Some points, each followed by its number:
[ 16 -15 -23 -13 -58  22  52  10  42 -40  12 -15   7  -6   8 -37  42  18
  -8   7  81  11  41  -6  30 -10 -22] 0
[-13  13 -59  -4  21  11 -13 -16   1  -1 -12  16  43 -19   4  59 -48 -11
  10  10  -7  51   9  12 -24 -20  -4] 1
[-32  23 -19  -2  20 -16 -12  -2  -1 -18 -13  48  14  -8  13 107   8  -8
  -8  27 -19 -38  -5   9 -15  42   0] 2
[  7 -15 -19  12  27  -2  -2 -46   4  78  11  -4   5  -4   4  38 -25  29
  22  -1  -3 110  -7  11 -37 -42  28] 3
[ 12 -14 -33 -13 -40  11  31 -10  19   1  10 -24   5   0   5  -6 -43  20
   3  13  66  59  23  -8  21   0   0] 4
[ 33 -10  41   1   7 -28 -44 -33 -27 -28   3  -8  -7   6  -9 -59 -18 -45
   0 -10 -13 127  24 -35  65 -29 -13] 5
[ 31 -10 -44  -1  17  -5  15  28  29 -20  20  14  37  -5 -46 -56   0 -17
   7  42  -8  51  15  28 -22  -6   0] 6
[ 24  -5  34  -1  34  19 -65 -35   5 -24   2 -18  15 -30 107 -43  -2 -24
   3 -11 -11 -42  18  -5  25 -30  13] 7
[ -6  17 127   5 -22  35  -1 -27 -11  15   4  12 -17  35 -13 -62 -62 -29
   5  -3   2  -2   7  15  -4  82 -13] 8
[-12  -1  37  28 -26   0 -38 -11   5 127  44   4 -45 -29 -27  -5  14  19
  39  42 -20  15  -1 -22  34 -34  -7] 9
[-35 -13 -26 -11  15 -35  58 -14  14 127  -9   2  25  10 -23 -33  -8 -45
 -22  10 -59 -23  35  10  -4  20  -5] 10
[-28 -17 -46  11 -52 -32 -37  -5 -18  -6 -13  22   9  49 -29 -44  16   2
  -7  42 -22   1 -39  78  75   8  15] 11
[-20 -13 -42  -7  44 -18 -15 -31 -20  25   4 -17  -3  10  15  56 -20   4
  -3 -25 -55 -41   1 -22 -47 -15 -21] 12
[-20  17 111   1 -32 -31 -69 -34 -32   4 -15   4  26 -13  -8 -42 127 -40
 -18  84 -36 -26  22  -8  -1  21  -2] 13
[ 10  12 -24   3  22 -46  28  20   6 -45  -1  -6  17 -18 -44 -23   5  13
   3 -26 -37  19  -9 -21 -18   7  22] 14
[ 61  -2 -62  -6  33 -21  11  10  -4 -20 -22 -14 -31  10   4  -1 -27 -23
  17  -2 105 -53   0  -8 -24  18  -4] 15
[-17  13  65  -3 -31 -25 -61 -37 -28  18  -8  -6   5   5 -14 -33 127 -35
   0  41 -31 -19   3 -12  -2   2   2] 16
[-22  14 -42  15  17 -12  24  25  -4 -22  28   3 -16  15   3 -29 -15 -25
   9 -22 -41  48  -1  -5  48 -14  13] 17
[-18  -3 -39   6 -17  20  -3 -27  -3  -8 -12  36  37 -27 -40  36   8 -23
   5   2  33  -4  -4  35 -36  37 -17] 18
[-16  20 -25   6  21   6 -17 -21 -10   4   3  23   9 -22  -5 -27  93  20
  32   9 -53 -24 -16   1 -25  32 -10] 19
[-21 -12   1 -18 -26  88  -4  52  30  96  -7  34  38   7 -44   9 -16  21
   9  -9  13   2 -10 -18  22  32  -1] 20
[-16   5 -39 -13  32   1 -30  88 -21 -48   3  -3  16  16 -34 -36   4  -4
   1   2 -46 -35 -23  17  52 -46   4] 21
[-33 -21 -10  21  77 -51  85 -31   9 -23   5  -3 -30 -10 -55  -1 -10  -7
  -2 -21  26 -30  37   1 -14 -29  17] 22
[ 29 -15 -42  11 -21 -14  32  10  33  76  -1  28 -11   0   6  33 -25  -2
  -9   0 -46  -4  24  -7  91 -13  31] 23
[-23 -10 -42  20 -29 -15 -61 -23 -20 -38  -1 -13  79 -26  93  21 -43  -9
 -11  13 -48 109   5  20   3 -43  -9] 24
[-23   2 -29  -9   0  50  22  -5 -41 -26  -9 -17 -30 -20 -14  -3 -17  -9
  -4  30  52 -11 -22 -21 -11  28   2] 25
[-16   7  71   3 -12  27   7 -21 -13   4   6  16   9  43  24 -21 -51 -23
   3   5 -15  -7  17  27  13  34  -5] 26
[  8  11 -15   6 -20  -8  20  51 -10 -24 -17  23  -9  26 -33  -1   1 -25
   0 -20 -42 -58 -22 -25 -26 -32   7] 27
[127  -8 -34   1 -27 -27 -24   3  43 -24 -18   2 -44  -5  -1 -37 -14 -32
  11  10 -43 -38   6   5  36 -25  -2] 28
[ 15 -29  69  61  14  20 -36 -33 -27  44   3 -23 -27 -15  -7  -1 -46 -35
  19  12  -4  48  23 -10  43  16  -4] 29
[-16   7 -64  15   1  -1 -31 -31 -21 -29  -6   3   2 -31  56 -46  18   8
   9 -27  16 -45 -20   8 127  51  -5] 30
[-27   2 -44  -4  10  13 -30 -32   4  15  -1   9 -15 -11   0 101  35 127
  -1  23  67  13 -16   5  40   2 -13] 31
[ 33  14  17  11 -14   4 -40 -13   2  -2   1  -4 -27  18  54 -10 -34  49
   0  27 -18  -5   2 -12 -39  33  -6] 32
[ 18 -27  36 -13 -61  54 127 -22  63 -40 -10 -11  90 -19  78  57  -1  23
 -12 -42  41 -37  58  -5 -26 -33  -7] 33
[-19  19 -49 -11  -3  26 -24 -36  20  50  -8   3 -14 -11 -17  56  26 127
   6  43  17 -46 -10  21  60  -8  -5] 34
[-30  14  -8  36  44  28  51 -33  34 -24  18   3 -38 -12 -36  75  10  21
  -6 -11 -34 -69   2  70  70  -5  30] 35
[127   4 -31  12 127  -4 -61  -1   8 -15  -7  -7  -8 -17  21 -53 -10  90
   9 -14 -24 127 101  50 -19  -3 -11] 36
[-38 -38 109  14  40  -1  -3  51 -27  85 -19 -34  27 -26  -9  38   5 -23
   3 -46 -11 -45 -45  19 -42   6   0] 37
[  0  -6  35  23 -19  39 -56 -41 -33 -33   6   1 -57 -15 -52 -46 -61 -16
  -7 -18  -8 -50 -21 -22 -42  18 -16] 38
[ 53   6  39   6  46  25 -72 -41 -13  10  -5 -23  -6 -13  61 -47  11 -30
  -3 -17  87 -43  12  -6  15 -38 -11] 39
[ 30   1  -2 -13  24   7  35  94 -41  -4  -1   2  -8 -14 -37 -14  27  -8
   1  28  -2  18 -25  13 -17 -40  -1] 40
[ -4   6  45 -12 -46  -8  33  -4  26 -51   0   2   7  -4  -2   4 127 -13
  -9   0   1 -41  29  -1  -5 -19 -18] 41
[-42 -25 -37  -8  51  17 -39 -11 -22 -13   6  11   3  -9  33 100  50  16
  -5 -15 100 127 -25 -23  -3  50 -18] 42
[ -7  22 -10  -7  10 -13  -7  40 -24   8  15  27 -11  11 -15 108 -34 105
 -14 -18 -14 -39  12 -11  16 -19   2] 43
New points follow, each followed by the numbers of its five nearest points above, smallest number first.
[-32 -15  -3 -20  38 -16 -54  68 -41  21  -2   2 -20 -10  39  56 -15  15
   0  23 -31  74  18   6  79  -1  -2] 1 17 23 29 43
[ 73   4  66   3  42  24 -76 -44  -7  23 -12 -28  -2  -4   2 -55  16 -30
   3 -18 127 -41   0 -13  -4 -39 -26] 7 15 29 38 39
[ 13  10 111  13  -2 -35  12  -6   3 -35   8  -5  64   6  -7 -48  28 -16
  -2   6  11  -3   1 -14 -26  26   1] 8 14 16 26 41
[  5 -12 -48  -8 -25  16  48 -33 -22 -43  -2  12  46 -23  41  36 -55 -18
  -3 -11 -17  24   3  19 -32   6   8] 1 4 14 18 25
[ 83  -4 -23  17  17 -16 -53   9  10  89   8 -13 -12  15  38 -48 -22 -18
   5   8  -8  12  31 -18 -57  85   6] 6 15 26 29 32
[-20  -3  22 -24  -8   3 -47 127  -7  -5   6  10 -26 -30 -52 -53 -25 -20
 -10 -32  -3 -36   2 -18  42 -23  -9] 14 17 21 27 40
[-45 -18 -54  -5 -12  -9  13 -23  97 -24  11  74 -28  -2  23   1 -46  87
  -4 -16  26 -59  -7  -7  36 -37 -15] 0 4 31 34 43
[ 43 -23   0 -13  46 -15  46 -10  58  11  24 -18  17 -20 -30 -31 -40  25
   6 -32 127 -34 -16  -1 -10 -26 -24] 0 4 15 22 39
[103   4 -25   9 -34 -25 -31   2  51 -32 -14   3 -41 -12 -17 -25  -6 -32
  10  -3 -45 -29  -9  -1  21  -8  -3] 6 14 27 28 32
[-33  14 -44  14 -18 -12 -51   5  -7 -32   2  -2 -12   6 -45 -23  -8 -33
 -14  41 -46  -4   8  48  32  15  -6] 6 11 17 18 21
[ 15  -8  11   1 -18 -32 -47  -6 -28 -29   1 -13 -16   5 -17 -39 -13  -5
  -1  14  -8  64  24 -35  37  -6 -10] 4 5 14 17 29
[ -9   3 -43  -7 -34  47  62 -14 -29 -27   7 -18   6  18  51 -35   4  19
  -5   5   6 -50  16   1   3   7   6] 0 4 25 26 32
[-10   3 127  -9  16 -42  18 -23 -20 -23 -21  -4  18  -4 -28 -16  72   8
   7  -3  21 116 -24  -5 127 -10  33] 5 14 16 17 29
[ -3  38  90 -12  -2 -17  11  44 -15 -38 -16   8  12 -30  25  43  74   1
  -6 -10 -23 -25   3   6 -38 -32  -2] 2 16 27 40 41
[-36 -11 -34 -15  25  73 -31  59   8  30   5  17  27  -1  -2  11 -34  -7
   9  -7  58 -18   3 -32  15  15  -5] 1 4 18 20 25
[ -6   7 -30  -4 -31  56  42   1 -11 -29  19 -20 -19   0  -5  -1 -13 -48
  -1 -17   8 -55 -23  -9   2  18  -7] 17 18 25 26 27
[-15  27 127  -7  -4  10  16  -9 -18 -56 -25  12  38 -33  17  25  47 -14
 -14 -28 -45 -37  22 -17 -48 -18 -17] 13 16 26 27 41
[-10  -5 -62 -11   8   2 -15 -21   1 127   0 -21  70 -11  -2  34 -51  19
 -11 -12  28 112 -22   3 -40  21  33] 1 3 4 18 20
[-29  44 -31   5  21 -11  -8  -5   8 -35 -15  56  31 -10   9 127   8 -25
  -2  33 -17 -37 -20  10 -34  73  -1] 1 2 12 18 19
[-12 -23  76  43 -45  27 -16  -4 -13  -9 -11  -5 -12  -5 -13  -2 -14  22
 -18  15 -28  76  -7  -6  21   8  13] 4 5 26 29 32
[-19  -9 -71   0 -26 -35 -58 -47 -18 -38 -10  -5 -10   7  61 -34 116 -32
  14 -34   2   3  10  14 124  60  18] 11 16 17 19 30
[ 73  -8 -24  -9 -25  35 110   6  17 -34  -3   6  -7 -15  41 -16   0  52
   9 -15 -51 -17  -8   9   4  15  20] 0 14 17 27 32
[ 55  10  10  -7  26   0  36  16   5  20  -2  15 -13  14  56 -41 -27  -3
  -9  12   0  33 -22   0 -22 -15 -29] 6 17 26 32 40
[-24   1 -29 -20   6 104 -40  38  -3  87   8  34  46   9 -17 -13 -37   6
  15 -17  57  64  -9 -35   7  29  -4] 1 4 18 20 25
[ 19 -14   2 -21 -44   9  13 -23  69 -18  19 -20  12   5  -5 -22 -42 -20
   1 -25  39 127  45 -22 -16  20 -19] 0 1 4 5 6
[ 47   6   6  11   5   5 -32  -8  17  57   9  -4 -15   4  12 -49 -32 -11
   5   3   3  18  20 -20 -22  90   4] 4 8 26 29 32
[ 73  -7 -32   1 -21 -21  70  10   1  21   1  58 -12  -9 -45 127 -34 -29
 -12 -11 -13 -34   7  10   8 -30  29] 1 2 23 27 43
[-19   4 -44  19   0 -18  76  19  47 -50   7 -27  -4  16 -40 -57  44  17
 -14 -14   2   4  -9  -6 -28 -20 -19] 0 6 14 17 27
[-24 -16 -21   0  57 -23 127   6  -4  65  -3  24   1 -23 -20 -28 -37  18
   1 -21  97 -21  -2   8   1  11 -33] 4 10 15 22 25
[ -1  -3  13  13 -29  24 -56 -33 -32 -22   6  -5 -40  12 -50 -42 -40 -20
   5 -21 -17 -47 -20 -18 -40  -4  -9] 25 26 27 32 38
[-19 -10 -25  -2   4 -21  30  59  -4  81   8  13  25  -5 -49 -24 -19   8
 -18 -11 -17 -32  44   4  64 -41  36] 10 17 20 21 23
[-19 -17 -35 -17 -21  22   0  17 -20 -16  10  13  -5 -14  33  -1 -14 -21
  13 -24 -53  28 -14 -13   9  28  27] 1 14 17 25 27
[  5   4   7 -13   6 -27  19  64  -5  10  -8 -36  -4  -4 -29 -22 -13 -32
  -2 -12 127  -5  -1  11  -5  25 -15] 0 4 15 25 40
[ 14 -11  -9 -11  41  -4 -51  -9  17   8   1 -10   0  39 127  10 -24  16
  40 -17  14 -56  12  42  37  15 -14] 7 26 30 32 39
[ 20  21   2  -8  10  17  -9  25 -28  -1  28   2 -18  -1  22 112 -35  26
 -13 -21  53 -10  -5  -8 -11 -34  -2] 1 2 12 25 43
[102  -9 -18   1 -24 -37 -12  -4  36 -25   4  10 -24 -15  33 -38 -13 -10
  11  -8 -26  -6  -4   6  11   6   1] 6 14 17 28 32
[-29 -22   6   7  58 -41  71 -28  -5 -16  -2 -12 -27  31 -26  -9 -21 -11
  13 -12  14 -22  23  16  10 -15   0] 14 17 22 25 26
[-32 -14 -49  12   6  26 -13  10 -20 -56 -21 -24  55  23 -21 -17 -49  -7
  -7  50  25 -32   6 -50 -17 -28  25] 1 14 21 25 27
[-14  -1  70  -5  51  -7  54 -12  45 -13  22  16 -25 -16   6 -41   2  27
 -10  33 -26 -37   0  42  -6  27 -38] 8 19 22 26 32
[ 38  -9 -38   6 -42 -20   5  20  28 -10  13  -6  44 -19 -40 -33  17 -11
  15  49 -18  40   0  18 -34 -12 -17] 4 6 14 18 40
[ 70   4 -62  12   1  15 -43   3  -2  -4  -1  -7 -30  23  39 -36 -30  45
  -7   0 -14  -9  13 -12 -45  79  -3] 14 15 25 28 32
[-27 -13  -7   1  29 -17 -27  28 -10 -23  10   0 -15  -5  11 108  27  20
 -11 -20 127  87 -22  -6  -2  33 -28] 1 4 18 31 42
[-26  -2  -5 -14   8 -18 -22 -18 -22  22  -4  22 -11   7   9 -25  -1   0
  -8   0 -15 -47  18   3  38   7  -8] 12 17 19 26 32
[-37 -24 -65  -7  15  -8 -24 -23 -20 -36  -5  51 -30  -1  17 127 -43  -8
 -33  18  12 -53   7  -8 -30  -4 -22] 1 2 12 18 43
[-16  -2 -31  19 -39 -11 -15 -26 -14 -48 -15  23  11   2 -55   0 -56 -21
  -3 -13 -23  27  -2  18  55 -12  24] 1 11 14 17 18
[  2   3 -50  -9  43 -26 -53  53 -29  45  -3   0 -20  -7 -34  72 -35  -2
   5  21 -52 -13 -18  27 -56 -40  -7] 1 2 12 27 40
